Each path below is one point turned by a fixed rotation once a step. After each direction that follows a path, write how fast that rotation turns it, in degrees each step (0 if it stays still).
Each turn is a multiple of 5 degrees from 10 to 175, or 0.
Each row of a path follows its step; steps can be skipped.

step 0: [  2   0  -3   2   1   1   6   4  13   1   6  -2  -6  -2  -2  -6  11 -16
  14  -1  -8  10  -7   4  10 -10   7  -9  -1  -4   2  -9  -8  -5 -15  -8]
step 1: [  0   2   2   2   8  -3   7  -1 -10  -9  -2 -15  -2  -1   9   2 -12  12
   9   1 -10  -1   5   3 -10  -3  15   0  -1   7  -2  -3  11  -9  10  10]
step 2: [  1  -7  -6   0   7 -11  -1   1   7   0   5  10  -3  -2   3   0  10 -10
  -7   1  11  -8 -11   8 -10   6  -1 -18 -10  -7  11   8  -4  -5   2   6]
step 4: [  1  10  -8  -3   2  -6   3   1 -12  -1  11  -2   1  10  -7   6  -7   8
   7   3   3 -17   0  12  -5  13  11  -1  -1  -7  -6  -1   6  -4   3  13]
step 5: [ -7  -7  -6   9   0   1   8  -6   7   0  -4   5   5 -12   1  -1   1  -3
  -6   7 -10  -4 -12   2  -4   2  -7 -15   4 -11  13   3 -10   1 -17  -3]
step 6: [  1   6   4  10   0   2  -8  -8  -2 -11  11 -15  11  11 -11   7  -4   6
   4 -12  -4   4   6  -2   4  -7  11  -8  -1  12   2   5   6  -1  -4  -4]
step 7: [ -1  -1  -7  -5  11   6  -3  13  -7   8   5  11   3  -1   4   6   2   0
  -3  -5  -6 -13   7   9  -9   7   2 -13  13 -10  -7   2  -9  -2   5  12]
step 8: [ -7   4  -1  13  -4   5   0   5  -4   2  -4   4   6 -13  -9  -7   5  -9
   5  -1 -14   1  -4 -11   7   3  -3  -7 -10   3  20  -3  10  -5  -7  -6]
step 9: [ 11   9   9   5 -13  -2  -5  -4  -2   0   0   0   6  16   6  -6  -3  10
   8  -3  -3   0   4   0  -3  -2  13 -15   5   0 -15  10   4  -7   3   3]
Speeds:
[ 0 -4  0  4  2 -5  0 -7  2 -2 -2 -1  0 -2  0 -1 -2  1 -3  3  1  2  1  0
  0 -4  4 -3  3  2 -1  0  0  1 -1  3] => 85
[ 3 -4 -1 -2 -4  2 -1 -4  2 -3 -3 -1  2  5 -2 -1  2 -1 -1  0 -2  0 -5 -3
 -2  0 -5 -5 -4  0 -1  0  1  0  2 -1] => 115
[-1 -6  0 -2  2 -1 -2 -2 -1  7  2  3  0  1 -1 -2 -2  2  3 -1  2 -1 -5  1
  1  2  1 -1  1  1  1  0 -6 -2  3  0] => 140
[ 2  0  0 -3 -2 -1  1 -3  6  4  0 -2 -2  1 -3  0  1 -4  3 -3  3 -3  4  1
 -1  3  2  0  2  0  0  6  4  0 -2  2] => 155
[-1 -2 -4 -4 -2  4 -1 -4 -3 -4  4 -1  0  0  3 -1 -1 -3  4  0  1  2  5 -2
  1  1  4 -1  1 -3 -2 -2 -2  0  2 -2] => 120
[-2 -2 -1  0 -2  3  3  4  5 -4 -1  4 -5  0  1 -2  3  0 -5 -2  0  1 -1  4
  3  4  2 -2  3 -1 -2  1 -3  0 -2  1] => 145

step 0: [  0  -3   4   2   9   1   0   4  16   7   7   4   4  -1   0   0  -5   7
  -1   8   6   3   8   1   5  -2  -5   1  -3   6  -1   9 -18 -19  12  -4]
step 1: [ -5  -9  -4  -1  -5   5 -13   9  -2   1   1  -1 -13  13  -1 -10  -1   2
  -3   2 -12  -8   7  -5   2   2   9  13   3   4   6 -13  -7  -7   4   3]
step 2: [ -4  -2  -5   4  -5   0  -6  -7  -5 -14   4  -2  14   2  -2   3 -10  -4
  12   1   8   5  -2   2   9  -2  -2   0  14   3  17  -7   0  -8   5  10]
step 3: [  0   5   5  -1  -5  -5   1  18  -3  -7   2   0  -3  -4   9  -4 -12   7
  -5 -13  -6   9  -3   3  14  -2  -9   3  -7 -10  10   9  -5  -4  -4  -1]
step 4: [ -8  10   9   3 -10   0  -7  11   6   3   4   0  -1   5   7  -2  -5  -2
   0   3  -2  -3  -6 -12  -1  -1   7  -6   6   7  -1   7   0  16   4  20]
step 5: [-11   2   1   4  -5  -1  18   1  14  -4  -8   0  12   8  -4  -5   2 -10
  -1   1   4   3  -9  -1  16  14  -1   3  -1   1  -2  -7   2   1 -10   2]
step 7: [  1  -2   1  -4   2   7  -4   1  -7   9   0  -4  14 -10  -7  -9   3   6
  -7  -6   1   2 -17  -5  -2  -6  10  -4   1  -6  -6 -14  -5  14   0   2]
step 8: [  7  -6   4  -4   2 -12   8  -4  11   9   4  -2   4  -7   8   0  12   0
  -1   5   4   1  -3  19   0  -5  -7  11   9  -6  -4  -5   5   2  -8  11]
step 9: [ -7  -3 -12   2   7  -5  -9   1  -9   0  -4  -6  -8   3   4   2  17  -6
   0  -5  -9   4  -5   8 -12  11   2   0  -3 -12   2  10   5  10  -6  -1]
Speeds:
[ 1  0  2 -2  1  4  0 -1  0  1  0 -1  1  3 -7 -4  3  3  1  5  3 -2 -1 -1
  0 -3  1  2 -1 -1 -2 -3 -4 -4  1 -3] => 60
[-2 -1  0  3  1  1  4 -4 -1 -2  2  4  6 -2  6 -5 -2 -3  2  1  3 -1  0  0
 -2  0  4 -2 -1 -1  0 -2 -2 -2 -1  0] => 135
[ 2  2 -4  0  2  1  1  3  4  1  0  2 -3 -4  4 -1  0  4 -2  4  2  0  0  2
  5  1  0  1  1 -2  1  2  4 -5 -4 -2] => 135

step 0: [  4   4 -15  -1  11   9  -6  10  -4 -12  -4   8 -13  -7   2  11   3  -3
  14 -15  -4  -4  10  -5  -4   3 -13   0   9   5  -5  16 -13   7   0  -5]
step 1: [-15  11   7  -9   2   8   7  -7 -12   7   3  -5  -6  12   8   4  -1   7
  -4  -1   9  -1  -5  -4 -14  11 -14   9 -14 -17   2  -2   3   6   0 -11]
step 2: [  2   7 -13 -10  -2  -2  -7   3  -9 -12  -5 -11  23  -2 -15  -6 -13  -4
  -1  13   9  -5  -9 -11  12   6  -1   8  -3   4   7   1  -6  -9   3  -2]
step 3: [  8  -5   8   0   6  11 -10   3  -8 -14   2  12  -6 -14   7  11  -4   2
  -7   4  -5  14   2   4   4  -5 -12  -1   3  -4  16 -10  -8   2  -9  17]
step 4: [-13   3   8   1  15   3   1   5  19  -2  -7  14  -3  -2  -5   5  -3  -8
  11 -15   7  -5  -2  -8  -9   2 -12   4   3  -5  -3   7 -12  -8  -7 -16]
step 5: [-13   2 -18 -11   5   9   5   1 -11  10   3 -13 -10  -5  -5   7 -11   9
   6  16   6   4  -8   2  -3  10  -3  -7   2 -15   2   5   6   6   2  -9]
step 6: [ -4   6  -7  -3   3  -3  -4   4 -12 -12 -13  -7   3  -4  -6   3   3  -6
 -10  -4  -5  -4   5 -11   6  17  -8  22  -1  14  16  -6   4   6   2   9]
step 8: [  3   3   2 -20   4  10  -3  10   4   2 -13   5  -3  -6  -4   2 -21  -8
   7  -5   1  -2  -4  -2  -4   1  -6 -11  18   3  -6   2 -19  -2   9  -6]
step 9: [ -9   1 -15   0  10   1  -3  11 -15   0  10  -3  -4  10   0  12   3  11
   7  -3   3  -1   7   4  -7   2 -22   3   2  -9   6   6  -1  19  -6   2]
Speeds:
[-3  1  0 -2  2 -9  0  4 -4  1  1 -2  0  5 -1 -2 -6  1  1  2  0  1  1  2
 -2  0  0  2  0  0  1  1  3  0  1 -1] => 95
[ 2  0  0 -3  6 -1  1  4  6  0  1  5  1  0  3  0  0  0 -2  1  1  1  4  2
  0  1 -1 -2  2 -3 -2  2  0 -3  4  4] => 85
[-1 -2 -1  2  0  3  0 -1 -1  0 -3  2 -2  0  1 -4 -5 -1  5 -3  3 -3  1  4
 -5 -1 -1 -3  1  3  1  0  1 -3 -5  4] => 85
[ 0  2  0  3  1  0 -3  2  2  1 -1  0  4  1 -1  0  0 -2  6  0 -1 -3  1 -1
  4  1  0  5  1  4  0  8 -2 -1  1  0] => 170
[ 1  3 -1  0  0 -1 -6 -2  1  1  1 -5  1 -1 -5  1 -1 -2  3  1 -3  2  2  0
  0  4 -2 -5  1 -1 -5 -3  0  0  0  6] => 120
